(in the rows, 128 means zero)
Rotation paths and how fast each direction turns (deg/step)
Each turn is a multiple of 5 degrees from 10 to 175, or 0.
Each row of a path follows its step; steps can be skipped.
path 1
step 2: [125 127 136 131 123 126 119 123 123 130 125 133 134 129 128 140 128 132
 134 127 124 133 123 135 127 127 131 130 129 132 131 130 120 129 120 125
 116]
step 7: [129 119 131 127 125 127 126 121 122 136 133 129 137 136 128 136 131 130
 123 131 125 132 123 135 129 121 122 133 138 129 132 134 125 123 130 129
 123]
step 9: [138 116 127 128 120 138 133 125 125 124 130 130 135 130 130 129 131 132
 139 124 129 128 121 130 126 122 134 125 128 124 127 135 128 129 132 132
 129]
step 11: [135 117 132 137 125 128 127 127 123 130 128 125 131 123 131 143 123 129
 128 125 129 130 131 120 129 127 133 133 121 127 130 126 130 121 132 134
 130]
step 15: [136 127 128 133 125 132 131 124 120 125 134 130 131 126 125 135 131 135
 132 125 123 120 121 129 129 121 128 125 139 129 130 132 127 123 139 121
 125]
step 16: [133 132 131 132 131 127 127 126 128 125 124 133 132 125 125 146 129 139
 129 119 122 132 123 126 129 131 132 130 132 132 131 126 129 125 133 136
 133]
step 18: [135 128 135 126 127 132 126 125 124 135 135 128 131 128 126 138 129 129
 128 131 119 129 118 132 133 122 121 122 132 134 133 124 129 121 128 126
 119]
step 20: [134 123 134 135 122 136 128 118 123 124 124 133 133 125 129 133 136 134
 134 131 132 128 121 132 126 126 137 124 128 125 124 129 124 129 127 121
 122]
step 21: [139 134 134 126 125 138 129 119 125 123 133 132 136 130 125 134 128 138
 131 126 118 129 127 127 128 129 125 130 130 132 129 130 126 118 124 127
 127]
step 22: [131 126 136 137 121 127 121 122 124 123 131 128 136 135 130 140 131 134
 128 125 134 131 131 122 126 131 125 129 123 132 129 127 129 124 131 137
 128]
Directions:
[127 131 129 129 124 128 132 132 128 129 126 129 126 129 127 127 126 130
 128 129 125 131 128 128 131 129 129 131 126 128 131 126 127 126 129 128
 128] => 135
[128 126 129 130 126 130 128 130 126 126 126 127 126 130 129 126 129 128
 127 128 132 129 128 128 128 128 128 124 126 126 126 129 127 127 131 133
 131] => 135
[129 132 131 128 128 128 127 126 128 125 128 130 129 131 128 128 131 128
 125 129 129 128 127 129 129 130 128 126 127 131 126 125 127 129 126 127
 125] => 20
[125 126 130 129 129 126 132 127 125 130 128 127 126 129 127 130 128 128
 123 126 128 126 130 125 128 126 129 127 129 129 128 129 126 129 129 126
 126] => 90
[128 127 130 130 130 128 130 131 128 131 129 127 130 125 126 128 129 127
 125 129 130 132 127 130 130 128 127 127 129 125 127 127 131 127 126 129
 126] => 60
[131 130 127 128 127 128 128 128 131 126 129 125 129 128 125 132 129 130
 126 128 128 126 131 127 130 132 129 129 127 126 126 129 129 127 130 129
 129] => 65
path 2
step 6: [124 120 127 126 131 120 133 134 128 128 130 129 133 133 121 127 130 132
 130 125 118 136 130 124 127 117 128 135 132 129 128 140 131 123 136 125
 127]
step 9: [121 129 129 132 132 131 134 124 136 132 126 130 134 130 131 128 134 129
 124 128 128 133 132 124 128 137 131 135 120 131 121 139 128 139 130 132
 117]
step 11: [131 121 122 119 125 131 134 129 132 142 128 121 123 120 133 125 126 132
 136 130 130 128 131 128 138 133 126 136 126 131 124 129 124 131 133 129
 131]
step 14: [120 121 126 128 126 125 119 132 124 127 127 125 129 123 133 123 129 128
 127 112 127 137 127 128 131 137 125 127 124 129 121 128 132 123 126 131
 137]
step 17: [133 124 132 126 138 126 131 127 128 138 129 125 121 127 135 127 126 134
 136 125 119 123 134 129 136 136 130 128 122 128 134 130 126 132 130 135
 137]
step 18: [125 125 129 132 133 126 128 126 127 128 136 128 132 125 131 124 137 118
 128 117 115 134 126 125 122 130 124 134 124 125 126 136 135 128 124 129
 132]
step 19: [118 123 135 129 131 123 132 120 121 128 128 123 124 129 129 131 136 133
 129 137 132 137 129 127 122 135 131 129 129 124 130 135 126 135 136 135
 127]
step 22: [124 130 135 129 126 127 132 129 132 121 141 131 130 127 126 126 134 122
 136 121 123 136 135 136 124 126 132 133 124 129 128 134 126 132 134 119
 132]
step 23: [130 123 134 121 131 119 132 132 123 133 127 126 117 123 129 128 126 133
 134 126 127 134 126 129 129 138 133 124 120 119 124 132 125 127 140 131
 131]
step 25: [125 127 133 129 129 116 133 129 131 127 123 128 134 137 130 126 131 139
 127 133 131 141 129 129 132 127 134 132 129 138 132 132 126 132 135 134
 125]
Directions:
[126 130 128 126 127 128 127 124 128 128 127 127 125 128 129 126 130 124
 131 132 128 129 124 128 129 129 126 127 128 128 127 128 129 126 131 125
 128] => 95
[126 129 131 125 126 128 127 129 128 124 128 128 128 129 128 131 127 130
 130 130 130 126 131 126 128 131 130 126 127 126 130 129 126 127 128 127
 131] => 115
path 3
step 0: [121 136 132 122 122 119 126 130 131 131 134 120 128 135 130 130 129 128
 125 126 124 120 131 130 139 134 134 133 130 128 119 126 131 138 119 125
 130]
step 1: [130 135 132 135 134 128 121 133 133 132 124 136 132 121 129 123 130 128
 133 131 125 125 137 122 125 138 124 118 138 125 119 133 123 130 128 129
 132]
step 2: [123 136 129 123 126 125 131 124 122 141 120 120 131 124 126 134 134 125
 125 123 128 134 127 127 115 129 127 132 124 129 119 124 131 135 125 122
 128]
step 5: [127 132 127 127 131 128 127 139 126 120 124 114 132 129 124 128 127 129
 128 131 129 132 133 121 127 135 116 131 137 128 119 138 128 127 125 125
 120]
step 9: [128 139 136 133 136 122 114 133 137 125 132 130 133 124 129 137 126 133
 133 136 126 132 130 122 132 130 124 126 132 123 132 127 124 130 125 124
 122]
step 11: [129 135 132 128 139 126 125 124 130 125 122 132 120 124 135 125 135 125
 126 128 128 127 120 129 134 126 124 141 127 128 127 136 125 139 130 117
 125]
step 20: [128 132 133 126 126 135 128 139 125 125 118 122 119 125 127 134 121 124
 142 131 122 123 129 125 133 128 127 133 122 126 128 123 134 128 136 121
 125]
step 22: [135 124 129 135 142 129 128 129 123 125 119 122 123 134 124 136 134 135
 133 132 129 128 134 124 125 140 125 129 131 129 127 129 125 125 128 126
 117]
step 23: [131 127 135 121 122 120 130 130 129 118 123 118 127 125 126 127 139 124
 131 121 137 132 126 134 127 131 127 127 128 132 134 122 127 140 135 123
 132]
step 24: [134 132 131 124 139 140 120 139 129 125 123 135 127 134 125 127 126 138
 131 121 127 123 121 130 127 125 133 125 127 127 132 128 125 130 133 119
 125]
Directions:
[129 128 130 128 125 129 124 131 128 128 127 128 130 126 126 129 126 125
 125 127 130 129 131 129 125 125 127 128 128 126 130 126 130 127 128 125
 126] => 100
[124 129 128 128 126 131 132 127 130 132 126 129 127 127 127 126 126 128
 125 129 128 128 133 126 127 128 128 128 129 128 125 128 129 129 127 129
 130] => 25
[131 127 130 130 127 128 129 123 126 128 126 128 125 127 127 125 128 129
 126 127 130 130 127 128 131 128 129 128 128 129 129 126 132 130 128 126
 127] => 90
[128 132 127 130 127 126 129 129 127 129 128 129 129 126 128 128 130 129
 127 131 128 129 126 125 129 125 125 131 128 129 129 131 131 126 126 127
 130] => 10
path 4
step 2: [139 120 130 122 128 125 126 127 127 127 129 121 133 128 136 129 125 118
 124 126 130 125 117 126 127 136 138 136 124 132 134 137 128 127 131 129
 134]
step 6: [135 126 127 118 128 126 133 131 132 135 126 130 136 127 128 133 132 122
 126 137 120 127 117 130 133 136 130 127 134 134 132 125 116 124 128 129
 123]
step 10: [129 129 140 110 127 131 132 127 123 124 132 122 132 131 135 124 131 124
 129 135 129 126 117 130 134 128 120 127 128 126 135 128 126 127 124 130
 132]
step 11: [128 129 129 118 121 135 125 123 126 130 131 133 133 128 125 124 129 108
 134 134 124 135 121 129 124 132 133 125 128 129 127 130 127 126 132 121
 131]
step 12: [133 127 124 121 120 132 133 116 134 129 129 129 127 126 127 120 138 126
 118 136 132 135 124 127 128 127 124 141 134 132 127 128 128 125 129 122
 131]
step 13: [135 125 124 121 129 125 127 129 132 130 125 129 129 129 135 125 135 121
 120 131 124 126 116 123 127 134 134 133 128 131 142 138 123 129 124 127
 121]
step 15: [125 131 141 113 127 125 130 126 130 129 128 126 128 127 121 129 132 120
 118 143 124 132 132 126 127 131 129 126 122 128 126 128 128 132 125 125
 121]
step 18: [123 119 131 120 129 131 129 126 128 123 128 128 136 136 130 127 124 116
 129 134 125 134 117 123 127 135 137 131 131 139 128 130 135 130 127 124
 131]
step 21: [137 124 130 118 126 132 132 123 114 128 132 116 136 126 134 128 129 123
 119 133 126 124 123 126 132 126 126 134 129 128 135 125 126 134 130 131
 133]
step 23: [132 127 131 125 126 129 135 123 131 130 128 127 128 121 124 128 134 124
 118 135 125 131 126 122 120 130 133 135 136 136 121 126 129 123 127 115
 138]
Directions:
[129 131 132 127 128 128 128 131 124 128 129 127 129 127 128 125 130 128
 129 127 128 131 127 128 127 124 128 125 129 128 125 126 127 126 126 128
 131] => 60
[127 129 128 124 125 126 130 130 127 129 128 129 125 128 129 127 127 130
 130 129 132 129 130 130 129 130 126 129 129 130 129 128 126 130 125 129
 124] => 155
[126 127 130 129 126 125 130 127 129 125 125 130 132 128 127 129 129 130
 126 131 128 129 128 127 131 125 128 130 130 130 124 127 128 129 129 128
 127] => 130
[130 127 129 126 128 126 122 128 130 130 127 127 127 129 129 130 128 127
 127 128 125 128 126 130 129 127 127 126 126 128 125 129 126 126 126 128
 123] => 160
path 5
step 0: [131 123 137 126 125 123 127 123 116 124 131 132 124 122 130 113 131 119
 128 122 126 132 133 127 127 136 127 134 132 123 138 135 132 123 120 127
 131]
step 1: [125 132 121 135 127 136 123 130 133 133 115 129 117 133 137 118 138 124
 128 123 127 133 125 131 133 124 125 128 127 125 122 129 128 131 123 139
 129]
step 3: [131 133 123 119 134 136 132 129 128 126 135 122 134 139 121 126 125 129
 129 128 116 134 129 133 127 129 132 132 143 124 126 137 125 134 123 126
 134]
step 5: [126 132 118 137 113 130 124 123 135 127 129 130 129 123 130 135 126 129
 127 128 124 128 137 128 134 129 127 140 121 118 126 124 122 129 119 129
 132]
step 9: [125 134 122 126 127 134 117 125 127 131 117 123 122 137 130 130 131 134
 130 129 131 130 126 131 117 134 123 138 122 131 125 139 123 136 118 131
 128]
step 10: [133 126 130 125 129 124 134 127 130 128 129 121 130 116 131 113 128 137
 125 123 128 115 133 124 129 122 128 135 128 133 132 137 129 136 122 124
 130]
step 17: [137 127 128 128 127 132 126 125 133 123 122 124 131 127 126 126 126 129
 127 142 120 131 124 134 108 136 125 135 131 128 128 130 132 136 123 124
 129]
step 18: [129 129 132 121 127 126 132 125 134 129 128 131 126 120 131 118 129 127
 117 126 128 137 142 131 130 123 124 133 132 130 139 139 135 119 123 126
 129]
step 20: [134 130 118 122 128 129 123 135 130 125 115 131 141 133 131 123 130 136
 124 129 130 120 127 123 132 118 134 134 124 130 120 129 131 130 124 124
 123]
step 24: [136 130 116 133 140 127 125 131 131 123 134 126 133 127 137 122 123 127
 121 128 130 124 132 139 136 131 127 131 131 125 133 135 118 132 121 122
 132]
Directions:
[128 129 128 131 127 127 132 130 133 128 131 128 129 130 129 132 127 126
 125 127 127 129 128 128 127 130 128 128 127 127 128 127 128 128 128 126
 129] => 35
[131 129 129 126 129 129 127 130 130 126 129 127 129 128 125 125 128 130
 128 127 129 124 127 130 124 128 128 128 129 127 131 127 124 126 129 127
 130] => 100
[128 129 124 128 130 127 128 125 124 127 130 129 126 129 128 129 131 128
 129 128 126 128 128 128 128 131 130 125 131 125 129 127 127 128 126 126
 131] => 135
[128 131 128 129 127 129 130 129 129 130 130 129 126 124 131 127 131 128
 128 127 128 124 127 127 127 127 128 127 130 129 126 126 130 132 130 130
 131] => 120
[129 127 132 130 128 130 126 129 128 126 130 126 129 127 127 128 128 131
 126 130 129 128 127 128 130 129 130 127 131 126 128 133 133 129 128 128
 129] => 100
[124 126 130 128 124 127 131 127 129 128 129 130 129 128 129 126 129 129
 130 131 127 124 126 126 128 130 129 130 128 127 127 129 125 128 126 128
 127] => 65
path 6
step 0: [117 129 120 129 128 133 129 125 124 131 119 127 130 125 135 134 132 125
 124 125 124 133 123 131 128 135 128 134 128 125 120 123 138 119 123 126
 129]
step 1: [124 129 125 127 122 113 122 126 121 123 119 135 127 134 126 126 127 127
 129 127 124 131 131 134 127 131 128 128 117 123 125 129 133 135 126 128
 135]
step 4: [126 126 126 130 131 130 132 128 132 126 126 127 118 132 134 126 132 126
 139 139 130 124 114 128 131 128 132 127 130 129 124 126 120 133 130 133
 135]
step 7: [118 136 127 128 122 131 127 135 129 125 126 131 128 128 121 134 121 128
 128 123 118 122 127 135 125 132 131 133 133 127 126 129 118 129 132 126
 120]
step 11: [126 131 130 125 124 129 121 122 128 127 119 127 129 128 131 120 125 124
 128 132 134 132 124 132 123 129 135 139 133 118 119 125 136 125 126 131
 129]
step 13: [126 134 125 128 121 120 125 129 127 125 129 134 132 134 129 129 133 129
 128 129 132 134 120 132 128 133 119 129 118 135 131 137 120 126 133 127
 136]
step 17: [123 132 127 125 123 126 133 127 130 121 127 134 139 127 123 128 121 125
 127 126 120 123 122 119 136 133 126 125 134 126 127 122 134 124 129 134
 130]
step 21: [133 120 127 128 113 127 132 126 131 124 122 129 121 133 139 128 125 122
 128 128 134 127 135 128 133 127 132 128 133 130 120 128 125 122 122 127
 129]
step 22: [126 130 131 128 133 129 127 123 128 119 121 130 129 134 130 120 131 131
 130 132 130 130 123 119 127 144 132 132 130 126 124 125 129 119 125 127
 135]
step 25: [132 134 135 125 122 130 129 131 130 128 129 130 132 132 130 123 131 135
 123 129 132 126 119 135 128 127 124 127 136 129 134 132 114 130 135 122
 125]
Directions:
[130 127 131 128 127 128 126 130 128 129 127 124 129 130 126 127 128 130
 127 127 126 129 128 131 127 126 128 127 127 123 126 129 130 131 127 128
 125] => 80
[128 126 127 129 130 129 131 123 127 127 128 126 128 130 132 126 126 127
 129 126 130 127 127 126 129 128 128 128 129 125 125 126 128 128 126 128
 127] => 65
[129 126 129 130 128 128 129 127 130 129 127 132 127 129 125 128 129 130
 128 128 126 126 125 127 127 130 129 127 128 126 131 122 127 129 130 125
 126] => 140
[126 130 126 129 123 129 128 129 130 128 128 128 125 127 129 127 125 128
 129 128 129 123 126 128 129 127 129 129 124 127 128 128 131 130 128 131
 128] => 110
path 7
step 1: [129 129 129 137 126 124 135 131 126 127 129 119 126 129 129 129 136 133
 120 136 128 131 128 136 131 127 131 118 128 132 132 126 132 144 127 124
 120]
step 2: [130 124 131 128 119 117 118 128 133 130 125 119 115 130 128 123 128 126
 123 133 124 130 134 124 131 129 133 131 119 130 138 122 129 123 130 130
 127]
step 3: [127 128 131 123 125 131 123 127 135 131 126 132 126 131 116 133 127 131
 122 123 118 130 133 123 128 122 125 120 126 122 136 129 136 136 116 125
 132]
step 7: [130 130 132 130 124 116 128 116 131 118 130 131 124 122 125 129 117 124
 130 130 130 130 120 124 128 137 127 135 125 127 127 132 138 128 129 132
 135]
step 8: [119 131 125 126 123 126 136 126 123 124 128 137 127 133 130 129 131 124
 129 115 131 123 126 120 126 127 140 125 133 132 128 128 135 132 120 135
 137]
step 9: [128 123 130 126 129 126 129 124 120 133 126 137 131 124 139 127 131 122
 124 137 123 131 115 121 123 123 130 128 132 139 124 130 133 132 130 127
 122]
step 17: [134 131 126 123 126 126 128 130 124 132 124 116 133 129 125 124 135 132
 114 134 121 132 124 128 126 135 126 125 124 133 136 124 127 133 129 116
 126]
step 21: [127 129 140 137 122 127 118 124 128 126 126 135 124 137 118 128 123 125
 130 127 119 126 135 120 134 138 129 126 133 130 131 129 125 128 127 125
 124]
step 24: [121 126 131 133 118 121 129 132 118 121 118 131 122 132 128 131 134 126
 131 131 127 123 123 121 133 127 140 130 130 137 130 129 133 123 123 134
 126]
step 25: [137 125 128 122 127 130 128 125 134 133 123 134 121 125 132 135 126 122
 120 127 118 131 113 121 126 126 133 136 126 132 129 132 134 132 124 127
 130]
Directions:
[129 129 125 128 126 128 130 129 129 127 132 130 128 126 127 127 126 129
 133 129 128 128 128 128 126 128 128 125 124 126 129 131 128 127 125 126
 129] => 95
[128 129 131 126 130 125 127 127 126 127 125 126 128 126 130 124 129 130
 128 131 128 125 128 127 128 128 127 130 126 128 127 131 130 124 127 126
 128] => 145
[125 126 127 127 124 129 129 127 124 128 127 125 130 129 129 128 132 128
 130 127 126 128 128 130 128 130 130 129 126 125 127 125 127 127 127 128
 128] => 160
[131 129 129 127 130 127 127 129 128 130 130 124 128 128 128 129 131 129
 128 127 129 129 129 129 128 126 127 128 126 125 132 128 129 128 127 131
 124] => 25
[126 127 128 129 128 124 131 126 127 132 131 128 127 130 133 126 125 130
 126 127 129 126 129 129 130 125 129 127 127 128 126 129 125 130 127 128
 128] => 100
path 8
step 0: [125 132 138 126 128 121 131 132 126 130 134 117 131 127 131 129 136 120
 135 114 132 134 127 130 136 130 124 128 130 122 133 132 130 121 129 130
 131]
step 1: [120 129 124 125 136 124 130 127 124 129 132 128 128 131 132 132 132 119
 135 120 130 128 126 134 132 136 131 123 119 120 140 127 128 132 136 130
 122]
step 2: [127 124 124 119 137 137 125 136 119 129 134 132 131 127 124 130 130 122
 133 125 134 120 132 126 130 142 134 129 123 126 127 130 122 124 134 124
 128]
step 4: [121 126 126 126 127 133 123 123 121 123 131 130 114 132 123 123 131 126
 123 119 119 129 126 128 125 128 124 126 127 117 119 136 126 123 122 125
 122]
step 5: [126 126 128 123 134 125 128 136 126 130 127 128 127 130 125 121 133 121
 124 120 127 123 121 137 130 121 115 123 131 120 122 129 134 122 120 127
 130]
step 6: [126 129 130 131 135 130 128 136 124 124 127 120 127 131 135 124 134 120
 128 118 125 126 122 133 134 125 116 134 130 130 138 136 132 128 134 134
 129]
step 11: [127 128 125 125 135 122 124 135 127 126 132 125 128 128 133 130 133 115
 128 123 128 121 127 125 134 128 124 123 134 118 123 129 124 119 127 135
 139]
step 15: [118 133 131 128 125 135 127 125 120 132 135 126 130 130 122 130 129 121
 128 119 116 137 120 126 122 127 121 131 127 133 125 133 128 119 130 128
 126]
step 23: [125 120 125 117 131 129 124 131 123 132 128 133 126 125 128 125 132 130
 135 120 138 116 120 134 134 129 123 129 129 121 126 128 131 125 135 135
 132]
step 25: [122 127 129 125 139 136 127 126 122 130 130 127 122 123 126 123 129 128
 129 125 122 128 132 133 131 132 130 120 129 124 133 132 139 118 116 123
 120]
Directions:
[128 130 129 128 124 130 128 127 128 125 127 128 129 127 127 127 130 125
 126 127 127 130 123 126 128 125 130 126 128 128 124 127 129 128 125 127
 127] => 65
[128 126 126 127 124 129 126 126 127 127 124 129 129 126 128 126 130 129
 129 130 129 128 131 129 127 131 127 132 126 127 126 128 130 127 127 130
 127] => 70
[127 127 125 127 129 126 131 126 129 132 127 127 130 128 126 128 127 130
 129 129 131 128 125 131 129 126 128 127 127 127 128 126 132 129 126 129
 126] => 160
[129 127 129 128 128 129 131 131 129 130 129 123 130 126 128 128 129 128
 128 128 128 128 128 126 128 127 126 131 127 131 124 127 128 126 131 129
 129] => 120
[129 131 127 127 126 125 130 127 127 127 130 127 128 128 129 130 129 128
 131 127 131 126 131 124 129 128 131 127 127 126 127 126 127 127 129 130
 127] => 35
[129 124 127 129 131 130 128 128 128 129 130 126 128 128 128 129 130 127
 126 130 128 132 131 127 129 130 131 126 126 125 127 127 128 129 127 129
 131] => 45
